In the rows, zero is written as 128.
Named turns come first, each shown by rows before and after it. Which turns, in which order, take the first row of each pair that follows to the second? Write the first one first, as in the answered first pair.
rokis:
[162  71 118 162 128 141 119 152]  ->  [115 182  86 157 145 135 139 138]
[167 106 116 133 125 169 116 113]  ->  [147 158  94 143 133 170 119 118]
[133  98  72 161 118 150 124  90]  ->  [116 130  74 147 120 145 133  74]
[144  71 114 208 130 111 113 149]  ->  [ 90 199  93 172 134 100 135 110]
ponok:
[122 112 114 125 124 125 135 102]  ->  [131 116 115 141 126 147 110 131]
[ 85 138 130 113 133 108 173 147]  ->  [ 99 111  90 151 136 120 171 137]
[139 162 111 120 127 152  97 101]  ->  [135 166 122 109 124 149  99  97]
Rek:
[138  80 150 121 125 132 116 126]  ->  [113 103 129 149 145 111 151 151]
[ 85 102 143 133 109 101 169 151]  ->  [ 69 165 123 120 111 110 156 129]
[134 106  99  95 118 111 145  69]  ->  [134  81 109 110 122  95 160  93]
Pairs:
Each pair is 2 to 4 turns apart.
[117 139  86 158 134 129 143 102]  ->  [129  95 118 123 115 114 149  83] : rokis, Rek
[105 158 155 125 147 102 144 141]  ->  [151 110 110 150 139 142  97 113] : Rek, ponok, Rek, ponok
[145  77 112 122 124 109 121 108]  ->  [105 159 143 101 134  89 138 137] : rokis, ponok, ponok
[135 107 109 186 112 143 111 164]  ->  [114 100 129 114  83 110 148  82] : Rek, ponok, rokis, ponok
[137 138 113 111 112 149 112  93]  ->  [145  87 114 151 122 136 128 139] : rokis, Rek
[129 123 155  79 108 117 120 106]  ->  [117 112 107 157 134  96 162 146] : Rek, Rek, ponok
[124 129 166 116 112 143  99  93]  ->  [124  78 147 152 117 120 133 106] : ponok, Rek
[129 142 124 155 141 142 143 143]  ->  [130 129 150 108 123 138 145 110] : rokis, Rek
[154  94 105 167 126 135 132 145]  ->  [120 180 129 103 121 131 135  99] : Rek, Rek, ponok, ponok
[104 156 132 132 147 130 137 179]  ->  [128 107  79 161 138 144 131 133] : ponok, ponok, rokis, ponok
[141 131 125  94 121 137 116  91]  ->  [133 123 100 163 144 133 131 150] : Rek, rokis
[144  85 119 147 135 148 111 139]  ->  [114 144 150 131 143 131 124 172] : Rek, ponok
[113 154 191  71 112 124 159 139]  ->  [161  76  97 180 129 165 131 156] : Rek, ponok, ponok
[123 129 125 162 151 118 136 172]  ->  [115 140  91 146 140 110 159 105] : rokis, ponok
[136 152 128 142 127 126 116 156]  ->  [140 130 153 104 116 119 119 136] : rokis, Rek
[121 163 162  86 119 117 118 113]  ->  [124  97 109 141 123 101 162  98] : ponok, Rek, Rek
[124  89 137 126 128 101 163 133]  ->  [111 147  95 156 148 122 148 149] : ponok, Rek
[142 116 127 121 127 128 141  85]  ->  [147 106 116 131 130 137 135  90] : ponok, ponok, ponok, ponok
[148 105 128 111 121 154  85 107]  ->  [118 143 168  89 123 132 108 139] : ponok, rokis, ponok
[128 111 112 207 144 108 143 203]  ->  [159  76 206  99 101 123  95 160] : Rek, rokis, rokis, ponok
[126 135 141 157 147 127 142 166]  ->  [154 130 151 125 132 158  97 131] : Rek, Rek, rokis
[111 197  92 126 132 122 135 115]  ->  [172 102 137 119 118 158  73 141] : rokis, ponok, ponok
[117 120 112 166 157 101 205 131]  ->  [154  84 145  96 123 131 162  64] : Rek, rokis
[ 97 134 118 150 134 132 128 144]  ->  [ 87 138 123 139 135 119 140 129] : ponok, ponok
[112 133 102 148 138 116 155 126]  ->  [128 163 109 137 136 151 109 130] : ponok, Rek
[143  99  88 146 123 148 118  99]  ->  [111 164 133  93 120 130 128  98] : ponok, rokis, ponok
[140 124 128 178 139 136 106 197]  ->  [151 169 124 128 126 169  68 140] : Rek, Rek
[144  94 158 105 115 133 128 108]  ->  [135 107 144 153 140 128 135 172] : ponok, Rek, ponok
[100 158  96 146 136 110 172  88]  ->  [127  71 124 154 129  99 174 110] : Rek, Rek, Rek
[165 115 121 106 113 147 101 120]  ->  [138 163 142  95 122 134 111 146] : rokis, ponok
[108 100 137 115 130  82 173 124]  ->  [121  75 140 118 125  94 158 120] : Rek, rokis
[130 144 113 153 155 128 161 142]  ->  [121 155 134 136 154 118 165 142] : ponok, ponok
[177 108 173 104 128 138  96  99]  ->  [178  88 146 120 131 136 102  83] : ponok, ponok
[133 109 171 100 125 104 161 134]  ->  [123 186 107 145 146 132 144 147] : ponok, ponok, rokis
[149  99 154 102 116 142 110 127]  ->  [134 147  95 162 144 152 117 151] : ponok, rokis, Rek
[ 80 178 144 125 126  88 164 128]  ->  [114 146  76 149 121 126 133  68] : ponok, ponok, rokis, ponok
[135  92 112  92  93 143  98  85]  ->  [111 173 149  89 111 150  85 149] : ponok, rokis, ponok
[113 168 111  97 100 135 107  91]  ->  [150  83 111 121  96 145  95  99] : ponok, Rek
[144  78 150 121 113 191 107 126]  ->  [ 90 151 106 172 144 166 156 159] : Rek, Rek
[ 90 148 132 114 143 121 157 133]  ->  [108 141 101 117 131 146 135  95] : ponok, Rek
[136 163  51 178 143 171  91 110]  ->  [177  66 109 137 117 168  74  97] : Rek, rokis, Rek
[146  78  90 151 126 124 134 105]  ->  [151 143 150  97 123 157  80 127] : ponok, rokis, Rek
[112 198 148 119 148 159 133 143]  ->  [133 158  85 163 145 175 131 107] : rokis, ponok, ponok, rokis
[142 129  82 100 122 129 144  30]  ->  [157 188 164  88 138 168  67 136] : ponok, ponok
[135 129 125 154 135 132 110 153]  ->  [136 141 106 137 125 140 106 109] : Rek, rokis, ponok, ponok
[131 134  89 135 122 144 120  75]  ->  [129 158 129 101 117 150 103  86] : ponok, rokis, ponok
[101 127 128 131 130  84 173 126]  ->  [123 180 126 136 139 136 105 154] : ponok, ponok, Rek
[148 120 116 118 121 151 127  72]  ->  [125 174 163  98 129 138 132 126] : Rek, rokis, ponok, rokis
[ 98 123 118 168 123  76 176 126]  ->  [ 94 160 121 130 112  84 165  84] : rokis, Rek
[148  95 183  78 110 131 114  93]  ->  [133  58 122 166 133  99 167 127] : ponok, Rek
[124 182 155 100 128 117 115 150]  ->  [118 172 149 124 139 104 136 171] : rokis, Rek, Rek
[ 97 148 132  95 101 125 113  64]  ->  [112 163 166 108 116 152  66 138] : rokis, rokis, ponok, Rek
[129 132  95 168 134 109 142 119]  ->  [127 166 159 107 124 116 117 124] : ponok, ponok, Rek
[134  92 133  95 121 110 143  54]  ->  [103 144 184 121 154  90 158 170] : Rek, rokis, ponok, ponok
[108 151  94 155 133 127 144 139]  ->  [ 99 167 119 130 130 120 150 138] : ponok, ponok
[132 126 136 127 146 146  96 120]  ->  [120 138 106 143 152 133 120 111] : ponok, ponok, rokis, rokis
[166  24  98 123 112 156 100  77]  ->  [115 170  42 123 129 167 104  48] : Rek, Rek, Rek
[107 165 121 134 123 106 128 122]  ->  [113 141  98 150 122 110 128 107] : rokis, ponok, Rek, Rek
[127 127 143  79 112 121 155 108]  ->  [114 150 133 123 139 119 163 171] : Rek, rokis, ponok, rokis
[147  69 101 137 128 124 102 126]  ->  [126 113 135 143 145 112 107 190] : ponok, Rek
[138  84 119 110 115 128 131  95]  ->  [117 107  96 135 127 112 159  99] : rokis, ponok, ponok, ponok
[139  99  88 160 156 122 126 144]  ->  [122 126 165 107 147 104 127 172] : ponok, rokis, rokis, Rek
[120 148  97 168 148 133 134 156]  ->  [111 144 167  83 120 114 138 133] : ponok, rokis
[115 175 107  80 110 110 164 101]  ->  [154 172  93 137 135 162 102 176] : ponok, ponok
[174  69  95 170 125 155  82 165]  ->  [153 155 123  67  98 160  69  76] : rokis, Rek, ponok
[110 155 152  91 118 121 130 114]  ->  [127 107 103 125 118 126 139  86] : ponok, Rek
[111 115 141 150 135  99 160 163]  ->  [124 166  84 154 139 145 118 123] : rokis, ponok, Rek, ponok
[134 178 105 135 143 191  72 167]  ->  [165 104 154 102 125 187  62 162] : Rek, rokis, Rek
[121 131 154  62 104 113 137 120]  ->  [114 118 153  77 110  99 158 138] : Rek, rokis, rokis, rokis
[125  99 103 162 128  89 178 115]  ->  [145 134  82 130 119 133 130  61] : ponok, Rek, rokis, ponok
[114  96 141  85 105  96 146  97]  ->  [104 162 130 144 142 114 125 189] : rokis, ponok, Rek
[114  95 170 129 130 107 139 152]  ->  [101 129 143 145 141 100 161 148] : rokis, ponok
[105 159 112 125 112 114 133 103]  ->  [119 113 153 106 104 107 128 116] : Rek, rokis, ponok, ponok
[125 142 208  80 114 109 120 133]  ->  [126 206 108 149 144 150  95 132] : ponok, ponok, rokis, ponok
[ 75 205 136  87 114 136 159 101]  ->  [ 88 191 183  97 131 145 130 185] : rokis, rokis, ponok, Rek
[159 106 137 104 120 148  87 113]  ->  [140 148 164 106 130 136  95 161] : ponok, ponok, rokis, ponok
[110 166 145 155 149 137 137 164]  ->  [ 94 163 140 146 143 113 166 136] : ponok, rokis, rokis, rokis
[149  94 129 113 110 139  82 106]  ->  [ 98 164  97 160 139 111 135 147] : Rek, rokis
[149 112 105 146 126 147  96 125]  ->  [133 116  87 150 127 131 126 105] : ponok, ponok, ponok, rokis
[143 119 195  98 117 134 106 157]  ->  [142  73 106 180 131 117 155 140] : ponok, Rek, ponok
[155 126  85 149 140 137  99  82]  ->  [157  98 178  99 128 119  98 125] : rokis, ponok, ponok, Rek
[125 132 150 105 122 143 111 116]  ->  [127 115 134 155 142 145 118 157] : rokis, Rek
[136  81 145 134 118 115 147 135]  ->  [112 154 115 160 142 126 143 156] : ponok, rokis
[126 191 105 121 157 175  87 124]  ->  [165  94 129 131 148 176  69 138] : rokis, rokis
[104 148 161 122 104 117 130 135]  ->  [130 132 110 156 106 149 102 110] : ponok, ponok, Rek, Rek
[176 110 178 113 120 157  44 171]  ->  [164  45 136 175 131 111 114 186] : ponok, Rek, ponok, ponok
[111 135  66 156 161 100 182 123]  ->  [160  75 106  87 123 134 127  60] : Rek, rokis
[151 140 151 112 119 158 108 113]  ->  [151 122 122 122 117 152 125  87] : ponok, ponok
[151 113 111 152 132 163  93 119]  ->  [118 133 150  84 121 123 138  86] : ponok, ponok
[125 155 133 166 157 124 132 136]  ->  [113 152 134 151 150 110 149 116] : ponok, ponok
